In the data rows, the value 128 means zero.
Here are some rows, each followed by its group. Groups can overlap.
[169 218 187  62  75 152 115 175 139 134  57 219 120  93  84 144 198 120 200 134 131  87  64  54 133 165  86 166 181 186 129 102] z743
[150 133 118 156 102 115 126 146 120 132 114 120 126 147 169 118  93 133 155 123  99 177 126 152 158 137 127 121 141 139 187 138] z105
[131 121 125 131 133 128 137 127 117 130 129 126 130 130 137 135 123 113 117 130 124 132 131 141 129 114 145 135 111 131 133 139] z43
[ 56 115  94 182 127 136 107  91 116  96 162  97 104 110 126  63 168 163 128 129 188 107 175 133 131 126 159  83  99 126  73  89] z201
[148 194 164  67  77 161 113 166 138 155  87 192  95  98  80 155 178 132 189 132 135 103  78  55 150 170  86 118 182 166 106 114] z743
[133 118 141 129 169 117 116 147 141 130 153 139 146 129 136 133  98 155  87 134 123 119 115 137  68 121 102 133 122  86 138  99] z504
[117 109 130 129 165 123 107 121 109 119 157 147 163 100 114 134  94 171  99 170 128 131 106 129 101  98 108 116 115  74 123  87] z504
[ 87  99  91 120 124 135  92  97 145 106 186 103  98 108 101  97 150 178 109 120 178 103 184 118 107 115 174 146 128 122  97 116] z777
[134 140 139 110 117 146 126 134 126 127 109 144 120 129 123 143 137 118 137 134 119 115 114 106 142 138 115 140 146 141 125 126] z743
[129 125 121 127 141 127 148 126 102 131 118 128 150 125 139 122 127 109 113 130 148 122 131 144 120 115 152 142  98 128 131 125] z503
[117 108 120 128 137 143 130 122 116 125 127 115 126 138 133 140 113 115 115 140 111 131 135 133 143 127 129 126 125 125 123 131] z503
[120 113 123 129 147 143 134 128 118 122 120 125 143 138 130 136 114 111 120 155 102 131 128 138 134 122 134 145 123 129 134 126] z43
[122 105 126 143 123 137 114 125 135 127 156 117  95 130 134 141 123 130 120 134 121 138 140 137 134 117 138 122 124 136 124 149] z777
[ 79 111  95 146 132 136 107  97 125 104 160 101 111 115 115  88 152 160 120 127 167 109 171 127 126 123 159 115 114 121  90 103] z777
[127 115 123 132 126 131 129 123 118 132 137 116 115 130 135 142 120 121 115 124 125 132 137 133 139 118 137 121 117 125 122 143] z540
[162 123 136 119  99 127 117 138  75 146  96 108 140 108 110  96  99 124 188 128  91 169 112 146 116 148 121  83 132 164 175 148] z105
[137 137 147 135 121 102 153 138 179 138 127 124 135 158 155 152 148 119 109  86 170 125 128 123 113 152 100 150 165 138 113 133] z743
[108 100 126 129 172 112 100 110  96 117 170 155 187  75  94 138  88 198  96 197 144 144  95 127  97  77 103 104 111  50 109  70] z504
[143 123 133 140 124 121 122 135 149 131 143 128 104 133 140 149 118 117 128 130  95 146 128 141 141 110 141 132 118 134 142 158] z540
[120 115 125 131 150 136 145 135 131 130 118 124 146 147 135 134 117 106 119 148 108 135 129 146 126 130 132 147 124 131 134 126] z43
[ 87 140  73  86 147 107 120  82 132  94 146  99 151 113  71  75 160 174 110  97 146  90 190 107 124 109 187 154 116  86  85  89] z744
[100 135 109 146 145 128 141 112 103 113 108 110 146 137 128 106 132 116 125 132 109 127 143 136 157 128 134 101 104 112 101 105] z201
[137 139 150 131 141 112 161 146 168 129 108 142 159 155 152 135 141 102 119 119 140 124 117 139 105 142 119 178 145 146 141 129] z108
[141 110 126 119 119 132 118 122 108 124 114 120 129 140 133 135 112 122 138 134 105 147 130 134 124 134 118 116 136 140 138 153] z105
[159 113 120 134 110 119 129 121  98 142 119 105 127 136 127 114 110 120 147 106 128 140 130 137 126 145 116  95 123 137 157 165] z105
[140 136 136 146 144 120 129 147 166 125 117 144 130 141 163 135 108 100 141 159  86 147 119 144 156 113 145 155 110 128 160 133] z43
[132 121 130 133 143 133 132 133 136 125 123 132 131 139 140 137 115 108 125 148  96 136 125 142 136 119 138 147 120 133 144 137] z43
[137 181 152  70  82 165 123 162 144 167 101 183  87 106  78 159 166 134 188 136 135 112  82  64 154 171  89 107 179 153 107 124] z743
[128 114 130 137 132 135 123 131 134 128 138 125 114 133 133 140 120 119 122 138 107 136 133 141 130 118 141 137 123 135 136 145] z540
[134 115 144 136 175 105 120 152 157 134 155 140 165 135 143 131 102 154  82 126 135 125 117 148  53 126 102 140 123  91 136  94] z504
[129 123 138 136 138 110 145 137 161 136 132 120 143 152 148 144 130 122 104 107 148 131 131 135 106 142 108 141 146 129 116 124] z108
[139 109 120 131 127 136 127 126 114 132 118 113 127 146 127 130 110 114 135 131 105 135 132 132 133 142 114 116 128 132 143 150] z105
[107  94 119 141 131 150 108 120 127 126 147 111 106 128 133 131 121 128 118 150 138 121 148 125 135 126 132 133 125 134 116 127] z777
[132 133 130 142 149 127 133 145 156 123 112 142 141 143 161 130 107 100 137 164  89 143 120 143 155 119 140 155 114 126 156 123] z43
[121 110 127 137 149 123 137 136 139 133 134 115 145 147 141 139 115 123 102 132 125 136 134 142 110 131 118 134 129 119 122 118] z108
[125 175 144  65  88 172 130 169 150 186 108 180  81 107  69 162 159 136 194 148 133 123  80  67 156 177  90  89 179 145 103 126] z743
[131 132 143 139 151 104 167 151 171 134 108 132 173 161 153 135 138 100 114 121 140 136 125 154  92 142 122 176 139 146 137 122] z108
[ 42 118  88 193 126 134 103  83 114  89 168  93 100 102 125  43 182 173 131 125 208 103 186 133 131 127 165  71  91 125  60  77] z201
[143 154 150 107 113 143 132 132 138 121 105 158 121 129 127 142 144 114 139 128 125 105 105 102 141 138 113 162 155 147 138 133] z743
[138 123 129 135 124 120 134 131 122 134 137 126 120 123 138 138 126 117 119 118 130 135 133 142 128 107 150 131 106 132 134 149] z540
[ 61 128  94 172 136 131 119  93 107  97 142  97 122 116 124  65 163 150 126 128 168 111 170 133 142 126 154  84  95 117  74  84] z201
[138 126 127 133 127 118 138 129 118 134 134 127 125 121 139 135 128 117 117 118 139 131 134 144 125 107 151 131 102 131 134 146] z503
[145 127 120 152 112 121 125 140 126 131 117 118 125 143 163 121  94 126 149 130  99 169 127 147 160 132 129 119 135 134 172 139] z105
[134 117 125 135 123 125 127 127 125 134 143 118 111 129 134 145 121 120 117 122 119 139 136 138 135 113 141 121 115 130 128 150] z540
[132 129 124 128 141 124 150 129 103 130 115 132 153 123 141 121 129 107 114 129 149 121 129 147 115 110 155 149  95 131 137 128] z43
[105 101 124 133 171 114 105 108  93 116 166 150 185  77  95 137  92 194 100 196 143 147  99 127 107  80 107 103 112  55 106  71] z504
[132 109 123 128 123 136 128 118 103 130 123 108 128 133 135 129 107 118 129 130 109 142 131 139 134 131 129 116 129 134 138 144] z105
[152 112 120 134 116 122 129 122 103 140 119 107 127 139 126 118 112 117 142 111 124 136 132 135 128 144 116 101 123 134 153 161] z105
[152 111 118 135 118 125 128 125 108 141 117 109 126 147 123 122 115 115 142 116 121 133 133 130 128 148 112 103 123 133 150 161] z105
[138 130 147 121 173 127 116 148 130 123 142 148 133 116 130 131  98 154  91 146 105 106 105 125  64 111  99 135 117  76 149  95] z504
[159 190 170  81  85 149 117 153 138 131  83 189 111 107 104 149 175 122 172 124 135  95  83  68 141 157  92 154 174 167 124 118] z743
[135 117 145 137 172 101 125 153 161 134 155 138 164 139 146 132 104 151  83 122 140 126 116 147  54 130 101 142 126  94 135  97] z504
[ 88 147  72  89 151 104 129  84 125  94 134  99 160 116  73  72 159 167 111  98 139  91 186 109 133 110 182 146 111  81  82  84] z744
[127 154 139  89 103 160 126 149 135 155 112 158  99 118  95 154 146 128 163 140 125 120 102  89 152 157 103 111 161 141 113 126] z743
[151 162 159 102  98 144 129 125 146 122 109 164 104 128 132 148 152 118 140 110 141  94 101  87 150 142 102 160 169 147 134 140] z743
[ 96  97 117 159 129 153 111 117 120 119 148 108 103 126 138 118 129 132 121 148 147 125 150 132 135 127 134 113 118 137 108 122] z777
[146 151 157 124 103 108 148 130 182 135 126 137 117 153 158 156 157 122 115  75 179 109 117 103 126 153  93 156 179 142 115 143] z743
[140 135 159 135 198  82 124 176 165 139 160 136 145 119 141 135  97 181  57 119 135 107 106 132   0 114  65 117 116  43 134  65] z504
[101  80 121 158 110 154  89 118 143 124 191 109  66 117 137 129 133 155 117 142 166 129 157 135 114 120 148 121 128 149 116 144] z777
[144 110 122 132 122 132 129 123 108 135 120 108 126 142 127 124 109 118 138 124 112 138 130 135 133 142 117 109 128 134 147 154] z105
[133 107 133 150 107 126 104 128 152 131 174 120  75 122 136 148 128 137 125 120 123 144 141 140 128 107 147 121 122 143 133 168] z540
[123 118 119 120 117 129 131 106 104 130 138 123 129 111 124 148 128 137 113 128 167 126 128 113 149 112 128 121 129 114 105 128] z743
[104 102 118 145 134 149 122 118 116 122 141 110 115 133 136 128 120 125 117 145 126 129 143 134 139 128 132 118 122 131 115 125] z777
[144 166 156  91  95 149 116 145 130 132  96 165 111 115 108 148 160 123 157 127 128 105  99  81 146 151 100 138 164 154 117 120] z743
[135 122 125 133 129 122 135 128 117 133 135 125 125 125 138 136 126 116 118 120 134 132 134 141 128 111 148 130 105 130 131 143] z503
[ 89 193  63  85 161  68 150  74 118  84 104 101 194 116  56  47 177 161 122  68 114  89 189 107 152 101 193 133  90  56  70  67] z744
[128 116 135 124 158 136 113 135 125 125 147 138 132 125 131 134  99 145  99 142 111 116 116 128  97 120 109 129 122  94 138 111] z504
[124 146 137  95 109 158 128 145 134 154 115 149 103 123 101 152 140 126 157 142 122 123 105  95 150 153 106 112 156 139 114 129] z743
[153 173 163  92  86 147 117 135 141 129 102 170 100 116 116 153 163 126 155 112 142  94  96  72 152 151  93 146 175 154 120 132] z743
[105 125 119 167 134 117 135 113 102 122 128 116 137 118 126 127 128 128 134 148 115 156 129 143 164 105 130  80 100 114 101 119] z201
[149 163 157 100 100 145 125 132 142 123 103 165 110 125 125 148 154 119 145 118 136  98  99  87 147 144 104 159 167 149 132 135] z743
[144 134 132 133 129 109 143 133 117 134 131 136 135 119 140 129 133 112 119 115 145 131 130 150 115 102 160 142  95 135 143 147] z43
[138 121 133 142 122 122 122 132 139 129 143 123 102 131 135 147 122 120 126 123  98 146 131 141 141 111 139 122 118 133 135 160] z540
[151 175 162  90  93 148 119 146 135 131  91 175 112 115 111 147 165 121 162 126 132 100  93  79 143 151  97 150 167 157 125 124] z743
[118 130 128 162 129 124 133 123 118 122 127 117 118 134 141 127 130 113 132 127 103 144 132 143 155 119 130  93 105 128 116 135] z201
[ 80 117  97 146 135 134 116 100 119 105 149 103 119 119 118  89 149 151 120 128 156 112 167 128 134 124 154 112 110 118  91 102] z201
[125 121 129 124 133 143 133 124 125 123 121 126 127 139 134 140 118 114 121 138 111 123 126 126 141 130 126 144 134 130 131 133] z743
[146 112 130 129 100 135 113 130  88 138 118 106 123 111 120 102 106 133 169 127 109 162 121 148 113 144 127  88 134 160 163 151] z105
[ 56 119 101 196 130 139 115  95 105  98 147  99 109 115 139  65 164 148 132 135 178 116 165 139 142 131 146  67  94 129  73  86] z201
[132 132 128 126 150 125 153 135 113 126 107 141 164 129 143 117 127 100 120 141 136 122 123 150 116 111 156 164  97 134 149 122] z43
[126 117 136 140 167 111 150 151 152 132 123 128 173 152 145 129 118 114 104 138 123 139 126 159  83 132 124 158 123 126 137 110] z108
[122 108 118 131 131 130 127 118 113 131 142 115 125 123 125 146 115 129 115 141 123 144 135 134 143 110 136 117 117 120 117 136] z540
[130 128 139 137 151 112 163 148 159 130 108 133 170 158 150 132 133 100 116 131 128 135 124 153  99 137 126 174 132 144 139 122] z108
[114 109 119 132 139 147 129 122 115 124 127 113 126 142 132 138 112 116 114 144 108 132 136 133 144 128 126 126 124 127 121 128] z201
[160 198 173  75  83 151 117 161 137 134  74 199 116 102  97 146 182 120 183 130 131  93  77  66 138 158  92 157 175 174 127 111] z743
[ 70 101 115 201 120 149 105 107 115 109 163 103  85 117 150  90 152 144 131 143 177 126 157 144 136 130 138  73 103 146  91 110] z777
[122 115 115 127 129 134 134 117 103 132 131 114 126 128 136 137 123 119 109 120 147 122 139 128 139 122 136 118 115 121 114 131] z503
[147 112 120 132 115 127 130 123 103 136 119 106 126 137 128 119 111 117 141 115 123 137 131 136 130 142 118 103 124 133 148 157] z105
[ 92 156  75  87 157 100 139  86 117  95 117 101 174 123  75  76 155 152 114  97 120  94 177 111 142 112 176 143 107  76  84  80] z744
[114 115 124 130 156 129 165 148 156 149 123 128 152 156 133 136 118 105 124 147 118 146 125 155 113 140 131 145 129 130 134 131] z43
Which 3 groups are nearest to each row below, nearest first, going by the distance to the group's nearest row?
[127 119 136 135 165 120 142 147 146 127 122 133 167 145 143 128 114 116 106 143 116 131 123 155  90 128 125 158 121 123 142 113] -> z108 z43 z504
Which 3 groups are nearest to each row below, nearest first, going by the distance to the centre of the group?
[161 131 149 143 110 107 118 141 164 134 157 139  89 126 137 156 128 122 134 110  91 152 124 147 130  98 150 135 119 143 156 184] -> z540 z43 z105
[115 120 124 162 124 108 126 113 114 125 147 122 126 110 117 143 126 139 135 147 115 166 127 143 160  90 137  83 104 115 105 134] -> z540 z503 z201
[136 112 107  96 119 123 117 105 123 123 147 102 127 120 103 109 116 152 127 107 124 127 153 126 115 123 156 144 139 123 143 144] -> z503 z540 z105
[162 140 143 158 113  99 107 148 192 137 156 137  82 128 163 157 114 119 145 125  86 167 127 143 163  97 151 124 112 130 157 172] -> z540 z43 z105
[112 102 122 138 134 149 120 125 127 123 142 119 114 133 135 131 122 124 118 148 125 127 140 138 127 125 138 137 124 138 128 134] -> z540 z503 z777
[130 118 140 138 171 110 141 152 154 131 133 137 173 146 144 128 112 127  98 136 125 131 119 156  70 130 117 159 121 116 142 103] -> z108 z43 z504
Which 4 groups are nearest to each row below, nearest first, going by the distance to the group's nearest row?
[109  87 123 161 107 143  88 120 153 124 190 113  63 117 142 132 131 152 122 137 160 134 154 136 120 117 149 119 127 147 120 150] -> z777 z540 z503 z201
[132 133 130 140 153 129 136 144 153 121 108 145 144 143 155 130 109  97 136 165  88 139 120 145 148 120 142 161 114 128 157 123] -> z43 z743 z540 z108
[128 118 128 133 142 137 134 132 130 124 122 128 132 140 136 137 115 109 123 149  98 135 128 140 137 120 136 144 121 131 140 135] -> z43 z743 z540 z503
[143 131 129 133 126 112 140 132 118 135 132 133 132 118 141 131 132 115 118 114 145 132 130 147 118 103 158 137  96 134 139 146] -> z43 z503 z540 z105
[133 134 142 132 143 118 157 142 157 128 110 137 159 155 147 135 136 103 119 126 131 128 121 142 108 138 123 172 138 143 139 126] -> z108 z43 z743 z503
[128 131 132 115 119 148 126 127 126 129 119 132 114 133 126 146 130 119 130 134 120 120 121 110 146 137 114 132 144 134 121 131] -> z743 z503 z201 z540
[153 168 162  99  92 145 126 127 146 123 108 167  99 126 129 151 158 122 143 107 145  91  97  78 153 146  98 157 176 149 131 140] -> z743 z108 z105 z540
[157 152 173 131 135  81 140 152 206 140 149 155 146 147 164 147 143 153  90  68 195 107 103 118  58 151  73 163 172 112 128 114] -> z743 z108 z504 z43
Which 4 groups are nearest to each row below, nearest first, going by the average distance to the group's rows?
[130 120 139 139 171 108 150 155 157 131 122 137 180 150 146 126 118 116 103 141 123 134 121 161  72 131 124 168 121 124 145 108] -> z108 z43 z503 z504
[120 111 123 135 136 139 129 124 120 127 130 115 121 140 132 141 115 116 117 141 104 136 135 135 144 123 130 123 123 127 123 135] -> z540 z503 z43 z105
Which 3 groups are nearest to each row below, nearest first, going by the average distance to the group's rows?
[ 75 132  72 106 139 111 111  80 133  92 162  95 135 106  79  64 169 184 113 100 170  89 196 110 120 111 189 140 112  93  77  87] -> z744 z201 z777
[ 76  97 112 180 124 153 106 108 119 112 162 104  92 120 144 101 142 145 123 148 168 125 156 139 132 130 138  92 112 142  97 113] -> z777 z201 z503
Which 4 groups are nearest to each row below, nearest first, going by the distance to the centre of the group?
[ 43 112  95 203 122 142 102  89 112  93 169  94  92 106 136  52 177 167 133 135 208 110 178 138 131 129 156  64  94 134  64  83] -> z201 z777 z503 z744
